In the rows, zero is written as 128.
Families of rows that turns and mirrors carry onto each other, the same ones carrying the whole set onto itself: the rest of each named row's family, in list order
4 families of 8 rows
paga: [123 150 126 127 151 143 140 130 128 107 176 130 131 107  99 158 110 122
 143 107 159  96 135 134]
kuno: [118 104  81  99 172  96 150 156 139 107 124 146 100 113 163 117 117 106
 140  91 135 143 108 154]
kofu: [106 140 130 142 136 140 151 123 130 130 168 144 130 131 107 150 109 129
 151 118 161 105 140 120]
lal: [101 144 118 121 139 117 136 160 106 111 139 106 146 108 130 151 120 142
 140 116 178 142 123 130]
Zube: [159 121 122 136 138 136  87  77 144 115 135 144  90  90 122 112  97 122
 120  92 133 125 123 115]
sekat: [153 122 104 115 184 146 151 119 148 111 123 153  89 126 133 124 136 126
 124  93 102 127 117 152]
tig: [ 76 148 105  71 127 113 140  72 152 124 157 128 121 109 126 123 125 142
 137  68 116 145 102 127]
buv: [154 130 102 134 138 121  83  94 134 112 118  96  92  74 133 114 124 141
 106 102 143 140 115 119]
gulak: [120 107  91 120 127  89  84 115 130 114 125 116 100  74 153 106  91 115
 126  94 164 146 116 119]
Mal: [114 122 135 100 121  90 151  80 154 101 164 146 127  94 113 122 127 143
 153  94 101 132  92 126]
san: [137 131  76 108 182 130 149 134 143 112 111 108  87 114 145 124 154 135
 110 100 118 136 115 152]
Zorer: [120 122 127  87 138 111 140  82 163  99 116 132 138 108 108 130 110 154
 124 115 100 158  93 120]
fufel: [ 92 148  98 115 151 133 134 149 125 119 132  96 139 119 118 156 105 134
 124 127 176 135 134 124]
mumug: [140 105 109 152 122 106  96  98 137 127 107 117  97  94 140 106 106 141
 119 124 151 146 116 105]
kot: [ 81 151 102 116 139 122 142 142 119 124 175 114 130 111 123 150 111 118
 148  97 181 110 138 132]
taz: [127 120 114 123 124 113  86  92 125 123 154 150  94  83 148 104  96 108
 145  65 151 132 119 124]
vobu: [129  97  91 129 162 100 163 145 142 120 104 138  98 127 157 113 136 132
 133 123 126 147 109 141]
kezuk: [ 84 111  98  80 129  74 147  93 170 102 159 133 126  97 121 127  91 117
 144 102 124 130  99 124]
riv: [138 107  91 146 160 105 175 127 154 125 139 141  79 124 141 114 150 128
 139 118 117 108 117 140]
kepo: [109 133  85 119 128 119  81  93 129 136 120 106  89  94 153 106 109 129
 115  80 161 150 125 112]
siti: [111 123  84 128 130 116  91  79 148 134 156 128  77  93 138 108  89 102
 125  82 158 115 132 114]
bideg: [145 117 111 160 117 108 105  77 144 129 152 127  80  86 128 104 119 128
 129 105 142 108 124 109]
vadi: [ 97 131 102  92 137 117 147  61 182 117 155 127 112 113  99 134 109 135
 122 109 105 118 111 116]
debav: [ 99 136  97  64 142  94 130  98 157  91 138  97 131  81 120 132 119 141
 120  91 116 152  90 134]
Rig: [126 155 131 139 144 148 142 132 117 118 141 113 135 120 105 156 132 156
 131 127 155 125 131 126]
Fivu: [ 97 132  62 100 169 122 152 130 141 137 124 121  82 131 164 115 143 122
 124  81 135 138 123 145]
libok: [105 131 103 108 124  86 156  82 168 110 144  95 115  93 111 126 144 160
 125 123 111 129  97 117]
Vome: [129 135 124 143 147 127 146 144 133 104 142 112 138 112 104 159 113 139
 131 146 161 115 131 124]
Rokon: [ 74 118  99  92 117  83 149  91 161 125 125 117 131 117 134 120 116 150
 134 116 126 162  98 111]
kemu: [ 88 146 115 106 147 137 133 142 119 118 158 138 143 122 123 152  88 113
 147  97 175 128 136 130]
Zotu: [131 118 103 104 172 121 153 132 133 112 147 169  93 116 151 114 131 108
 148  67 116 126 113 159]
lep: [106 115  70 119 168 117 167 118 160 136 147 146  75 135 147 116 126 103
 134  93 128 106 129 143]

Same family as Vome: paga, kofu, lal, fufel, kot, Rig, kemu
Same family as Zorer: tig, Mal, kezuk, vadi, debav, libok, Rokon
Same family as sekat: kuno, san, vobu, riv, Fivu, Zotu, lep

Families of rows that turns and mirrors carry onto each other, the same ones carrying the whole set onto itself: the rest of each named row's family, in list order
4 families of 8 rows
roro: [133 114 139 141 113 139 142 100]
Revog: [137  93 152 126 154  91 140 129]
Beto: [123  92  92 136 119 106 124 139]
lod: [ 91  83 118 132 163 136 142 113]
rim: [162 148 116 115 137 105 120 123]
Fitoz: [131 135 144 108 177 137 140 100]
vopu: [ 87  88 121 130 162 135 144 114]
Guti: [124  96  91 140 122 104 122 137]
Gafog: [ 93  90 118 131 163 145 147 110]
kasu: [123 114  97 101 183 101 123 136]
sigul: [117 136  85 118 142 154 124 109]
kog: [167 140 116 114 135 110 118 125]
Pel: [118  92  85 136 127 105 124 135]
Faka: [137 137 151 108 169 140 139 106]
Puzi: [129  91 153 129 147  95 144 127]
petuz: [137  92 150 121 150  88 141 127]
tene: [125 138  83 116 149 150 119 112]
did: [120 116 107 106 190 103 125 136]
Povin: [121 115  98 103 183 105 121 140]
ved: [117 134  82 120 143 153 128 112]
noniv: [126 134 148 103 175 137 139 105]
buvur: [163 145 118 111 133 108 120 127]
puzu: [116 136  87 124 146 156 122 112]
sula: [120 116  96 105 183 104 128 142]
vis: [131 132 146 105 175 141 140 103]
pado: [133 115 140 143 114 143 140 104]
toneg: [162 139 120 113 133 101 115 129]
sukif: [134 113 130 139 107 141 136 104]
Bageg: [128  94  88 141 122 107 124 135]
Bov: [135  94 155 124 153  90 135 127]
seba: [ 94  81 121 131 159 139 144 116]
lig: [134 113 140 140 114 140 136  98]

Same family as Pel: Gafog, Faka, Puzi, tene, did, toneg, sukif
Same family as Revog: roro, lod, Guti, sigul, Povin, buvur, vis

Families of rows that turns and mirrors carry onto each other, the same ones carrying the whole set onto itself: the rest of each named row's family, in list order
4 families of 8 rows
Kadak: [105 135 138 184 147 110 116 109 138 110 100 118 112]
mulov: [113 128 106 140  91 113 129 137 109  68 137 143 107]
Doni: [122 154 146 185 144  98 120 115 133 123 104 121 118]
vazod: [107 165 146 171 120 141 172 154  80 100 108 136  73]
zaben: [129 144 128 135  91  95 133 140 100  83 146 149 117]
seruf: [108 123 117 134  95 109 128 133 106  68 140 145 109]
sazo: [107 166 157 166 122 135 173 153  78 104 113 139  78]
sema: [126 127 136 137 116 125 165 136  95 155  99 137 143]
denuz: [115 117 104 148 111 148 160 136 106 142  86 129 130]
noras: [ 93 151 168 158 130 134 169 146  75  98 116 140  79]
Benud: [131 133 122 145 112 132 165 139  99 155  93 134 139]
vori: [ 98  99 124 134 122 143 158 126 102 137  94 132 135]
mudom: [100 159 140 171 121 147 170 153  83  96 106 135  70]
bolom: [114 114 142 131 122 127 162 130  94 150 100 137 143]
kula: [123 154 138 189 142 104 120 117 135 121 101 120 115]
Funav: [131 147 108 145  85 106 133 144 106  79 138 145 109]
Per: [ 86 145 162 158 130 140 168 144  78  93 113 138  75]
pufo: [103 104 138 130 123 134 159 125  97 142  98 135 140]
baviv: [112 141 132 188 144 111 116 112 139 113  98 117 111]
kad: [110 140 153 179 150  99 117 109 132 118 105 121 118]
Fiki: [105 135 146 180 150 104 116 108 135 113 104 119 115]
lov: [119 134 133 130  95  96 132 136 100  78 147 149 116]
dutif: [111 126 128 131  96 102 129 133 102  72 145 147 113]
lagi: [102 160 166 161 126 131 172 150  75 102 116 140  79]
Tadi: [118 149 131 191 142 109 118 115 139 117  98 117 111]
nom: [104 105 109 142 117 149 158 130 106 137  88 129 131]
kub: [ 91 150 142 168 124 150 168 149  85  91 106 134  69]
sili: [ 85 143 151 162 128 147 167 145  83  89 109 136  72]
vepe: [134 149 118 141  87  99 134 143 102  83 142 148 113]
pusu: [122 138 102 144  86 112 130 142 109  73 135 143 106]
febul: [118 147 153 181 148  97 120 112 132 121 106 122 119]
manit: [126 128 109 150 110 141 164 140 103 149  88 131 133]

Same family as zaben: mulov, seruf, Funav, lov, dutif, vepe, pusu
Same family as sazo: vazod, noras, mudom, Per, lagi, kub, sili
Same family as Kadak: Doni, kula, baviv, kad, Fiki, Tadi, febul

Families of rows that turns and mirrors carry onto each other, the same ones carrying the whole set onto itself: the rest of each named row's family, in list order
5 families of 8 rows
Suz: [161 106 132 146 114 115 115 168]
tinav: [140 116 146 176 106 150 123 129]
faz: [109 128 135 169 136 123  84 103]
Zegav: [147 130 115 112 115  85 115 132]
fim: [121 108 150 173 149 136 126 124]
zipo: [145 121 127 144 107  64 111 119]
sipul: [118 118 103 114 111  98 108 116]
vuges: [118 122 120 132 112 102 131 169]
Damu: [136 136 149 177 136 148 114 116]
Ralos: [132 137 106 159 116  75  96 104]
sati: [139 118 106 156  86  83 106 115]
pumaf: [143 139 119 149 128 103 138 171]
ritel: [145 128 129 138  98  99 124 168]
sel: [127 134 146 183 117 104  80 114]
fupe: [150 115 122 125 138 120 100 162]
lubuz: [115 147 104 163 127 121  88 102]
Sevo: [143 123 103 125 133  88 102 104]
dob: [148 111 120 114 106  99 123 146]
Fepa: [146 156 116 171 114 127  87 110]
Pego: [105 123 135 173 133 131 149 133]
Temo: [135 106 126 149 104  71 123 108]
tak: [118 126 108 171 115  95  92  93]
Mis: [134 107 127 158 121 120 137 173]
Kunif: [121 120 141 185 113 113  90 100]
Vada: [155 133 134 175 129 146 136 140]
Pesuv: [141 106 101 127 126  96 117  99]
remam: [135 125 130 178 144  98  88  98]
Ziri: [135 146 109 172 105 128  97  96]
gemib: [134 115 138 171 143 128 132 166]
gemeb: [120 135 128 136 124 100 114 174]
notep: [128 165 126 169 130 123 110 101]
dorek: [122 135 134 174 123 147 107  99]
pef: [153 103 144 176 135 138 132 137]
lokid: [147  97 121 126 129 123 116 159]
Kof: [139 137 112 137  98  75 129 120]
Res: [160 111 142 125 135  98 119 151]
Bosit: [111 134 141 175 146 134 134 140]
zazi: [147 124 123 172 121 148 148 127]
dekag: [129 139  91 135 118  88 118 105]
ril: [108 105 125 167 137 144 124 146]

Same family as Damu: Zegav, Ralos, dob, tak, Mis, gemib, dorek
Same family as faz: Suz, fim, ritel, lubuz, pef, Kof, dekag
Same family as sipul: tinav, sati, pumaf, remam, notep, Res, ril

